Each path below is one point turned by a fixed rotation once a step. After each direction that follows a path, write how fast that rotation turns it, in degrees per step (0 if it stays still).
Each turn is a multiple of 5 degrees from 10 to 175, or 0.
Each row of a path follows its step; steps can be skipped.

step 0: [  1 -14  25 -11  14  30  -3  14  -1  12 -15  -9  15  15  -7  18  22 -18
  13   8   0   5 -16   4 -11   4  11  35 -10  32  24 -25  -2   8  11  48
  10  14   6   3 -22  22 -17  13   5]
step 1: [ 11  11  -9 -17   8  20 -12   8 -12  13  12   4  -3  11   3   9  -5  -1
   6 -23  16  27  -3  21  -1 -16  -4  -3 -13   1  -8 -45 -12   1   3   8
 -11  43  -4 -56  13  -4  19  19   2]
step 2: [  3 -12 -11 -28  20  14 -37 -27  16 -21 -17 -13  27  12   9  14  -2 -13
   2  -4  11  24  17  21 -24   7  18  14   2 -11   7 -16 -13  -3  28  25
  10 -13  29   1  -8 -27   2   5   6]
step 3: [  3 -14 -12  19  -4  10 -19  17   4  19  -2  -7   2 -25  -2  15  13  13
   0   3 -20  20   7  27   2 -12   4  -8  20  22 -12  -9 -31  20   3  34
 -14  27  24  -9  31 -18   4 -12  35]
step 4: [ 11  -1  -3 -16  -8  15 -39 -25   0  19   4  29  30 -20 -19   5  12   2
 -24   2   3  26   5   1 -16 -13  12 -30   0 -18   8 -28  20   3 -16  40
 -17  -8  -1   6 -13  -5  -6  -8  -8]
step 5: [-10   6   1   4  15  15 -32  10   9 -14  10  11 -34 -15   4   7   6  -1
   3 -31 -21   2   6  17   9 -16  37 -11  30  37  -9   2   0   1  12  36
 -10  -1  -7   1 -22 -25  -4  15 -15]
step 6: [-10  -6 -20 -25   9   1 -32  -4   7  29  38  -9  -5  -6   1 -24  27 -30
  21   5  12  23   7 -19  10  -8   3 -21 -13  15   5  -6  13  -5  12  24
 -32 -19  -4   9  26  -2   6   5  12]
step 7: [ 15   0   6 -31   1  -9 -28 -10  10  13  -4  13 -14  -6  -7 -18 -23  -9
 -31  15 -26 -20 -15  -5  -7  -4  34   3   2  28  -8   3 -21 -10  -5  33
   3 -14   9 -13  22  -4   9  42  -6]
step 8: [  0 -28   7 -15 -11  -1   0 -25 -24  14  20 -17 -39   4  -9  25  22 -29
 -24 -16  12  10  11 -36   2 -27  11  -5  26   9  12   2   1  -1   0  15
   3  -2  19 -13   8  -4  14   4  21]
step 9: [ 20  -3  18 -14  16  10  20 -16   0  -5   9   0   3  -1 -22   7  12 -23
   1  10 -31  12  -1  19  -1  -1  13 -18  -6  30   7 -22  -7 -29  -2  15
 -13 -10  26   8 -11  43  -3  39  19]
Directions:
[  0   0   1 -10   4  -7 -10  -3   4   1  -7  -1 -14   0  -3  10   5   1
  -5  -2  -4  -5   3   4  -5  -2   1   0  -3  -8   4   3  -2   0   3 -10
  -3   7  -5   1  -8  -3   5  -2  -3]	120
[ -6  11  -7   7  -5   5  -9  -1 -10   2  -1   5  -3   0   1  -3   3 -10
   5   2   1  -3   0   1  -4   1  -1   4   3   3   1  -7  -3   4   8  -5
  -2   1  -7   3  -3   8  -6   5  -8]	70
[  0  -4  -6   3   3   3   1   5   4   9 -10   3  -1  -4  -4   0  -5  -2
   8  12  -8   6   9  -6   4   4   1  -1  -4   7   9   1   1   1   0  -3
   2  -2   4  -6  -2   2   7  -6  -6]	110
[ 2  4  5 -7 -2  2  3 -6  0 10  0 -4 -5 -8 -7 -2  0 11  7  1  1  4 -4  4
 -2 13  0  4 -2  1  6 -1 -2  7 -5  2 -2  3 -6  8  9  0 -3  5  1]	115
[-4  3 11 -7 -4  0  5  3 -5  8  1 -4  9  6 -1  9 -1 -3  2 -2 -3 -7  6 -5
 -3  1 -3  8  4  6  2  1 -1 -6  0 -4 -8 -7 -3 -7  0 -2  7  8  2]	40
[  6   3  -1  -6  -2   2  -1 -11   5   0   2   3   3  -1   4  -3   1  -3
   3   8  -3   8  -3   7  -3  -7 -10 -10  -2  -2   0  -4   5  -4  -6 -10
  -5  -7  -5  -8   3   4  -3   1   5]	145

step 0: [ -1   6  17   3  -8  13  13 -15  18   4 -21 -26 -14  24   6   3   1 -35
 -14   1 -31   6 -26  26   7  -5  15  -7 -28 -17 -18  19   4 -19   0  13
 -24  -9   2   2   3  22   3 -27  31]
step 1: [  1 -35  44   6   7   5 -19   1  24  -1  -2  -7   5 -22 -19   5  -7 -18
  -2   6   0  -1  19  28  -2 -20  16   0  22   6   4 -14 -17 -17 -29  14
   4  -6 -15  20  -5 -34 -23 -20 -10]
step 2: [ -1 -37 -19  12 -13  -5 -18 -11  17   9   1 -14  -1 -26  -2   7  18   6
 -22  23 -23   2   9   2  18   6  17  -8  -7  16   9  22  35   8  18   2
 -15  26  29  17  27 -13   6   5  21]
step 3: [ -9 -31  -1  -8   5  20   5  18 -11   8  18 -26 -29 -32 -21  -1 -24  -3
   7  -4  11 -12  -8 -24  17   2 -10  33   3  -3 -20 -14   0  11   7   7
  -2  -4  24 -23 -29 -30   3 -12   5]
step 4: [-14   8 -28  21  17   0 -27  -9 -14  -8 -15 -24 -11  -5 -14 -29  14   5
  11  18   4   3  -4 -31 -15 -18  20 -24  32   8  -1   5  25  -5  15   2
 -30  -5 -13  -7 -16  19  23 -15  -4]
step 5: [ -9   5  15   1  12  25 -16   8  -4  13 -23  20 -25   8 -10   1  -9  13
   2  17  15 -22   9 -18 -20  -8  -5 -23 -21  31 -19  16 -19   7  11 -30
  33   1   0 -26 -13 -11 -25  -7  14]
step 6: [ 22 -13   7   4 -14   2  -8 -14  14 -18  -1  -1  38  13 -19 -13  10  14
  29   5  18  19  -9  -7  16   9 -21 -20  -8  11 -13  16 -26  33  21 -19
 -19 -14  -3  18  -2  22  14 -24   5]
step 7: [ 18  -1  22  -8  -8  -3 -17  12 -21 -14 -20  -4  33  -2  10   7  -7  -6
   1 -20 -12 -10  19 -12 -28 -27 -24  25  14 -11   9  30 -21  -2  25 -18
  12  -7   8  -4  -2 -27   8  33   7]
step 8: [ 12   8 -24 -21 -34  -1 -14 -10   4   1   7   5   2  -5  -3  -4   2   5
 -31   6  19 -22 -37  18 -11   6 -23  26  21  15   7  31   7  17 -18  -9
  -1 -10   1   4   7  33  17   5 -25]
step 9: [-27  45  31  16 -25  11  35  14 -25   7   1  -5  14 -24 -14  -7  -5  16
 -16 -29 -14 -14   8  -9 -16  17  -1   1  14 -20  -7   4  -1  10 -14  -7
  10  15   3  15 -11  11  -8  -2   1]
Directions:
[ -1 -12   5  -1   8  -3   5   3 -11  -1   1  -4  -4   5   4  -4   2   2
  -7   5  -6   1  -4   1   0  -5   5  -1   2   2   1   0  -1   4   6  -9
   2   6 -11   5   5   1   0  10  -7]	130
[ 0  5  8  6 11  4 -1 -9  0  1 -9  0 -2  1  4 -3 -4  6  8  2  6  3 -6  9
 -8  2  6 -1 -7 -4 -2  1 -1  2  6  5  2  3  2  3 -3  5 -9 -4 -2]	70
[ 10  -2  -5 -10   1   1   0   0  -5   6  -1  -8   2  -2  12   8  -6   2
   8   1   5   4   2   1   3   1  -1   0   6  -4  -4  -1   2   9   6   6
  -3  -3   7   2   4  -6   5  10   3]	85
[ -1  -1  -2  -2  -6   1  -1 -10  -9  -8   0   1   4   5   3  10   3   3
   2   1  10   0  -4 -10  -1   1  -3  -9  -9   0   0   6  -7  -7   2  -2
  -2   1  -5  -5  -8  -4   2   4  -7]	40
[  1 -11   1   0   4  -1  -1   1   3   3   4  -4  -5   2  -4   3   3  -4
   9   3  -9  -1  -5   3  -4  -5   8  -9  -6  -1  -3   1   5  -2 -10   3
  -7   6   8  -4  -3 -12   4  -5  -3]	25
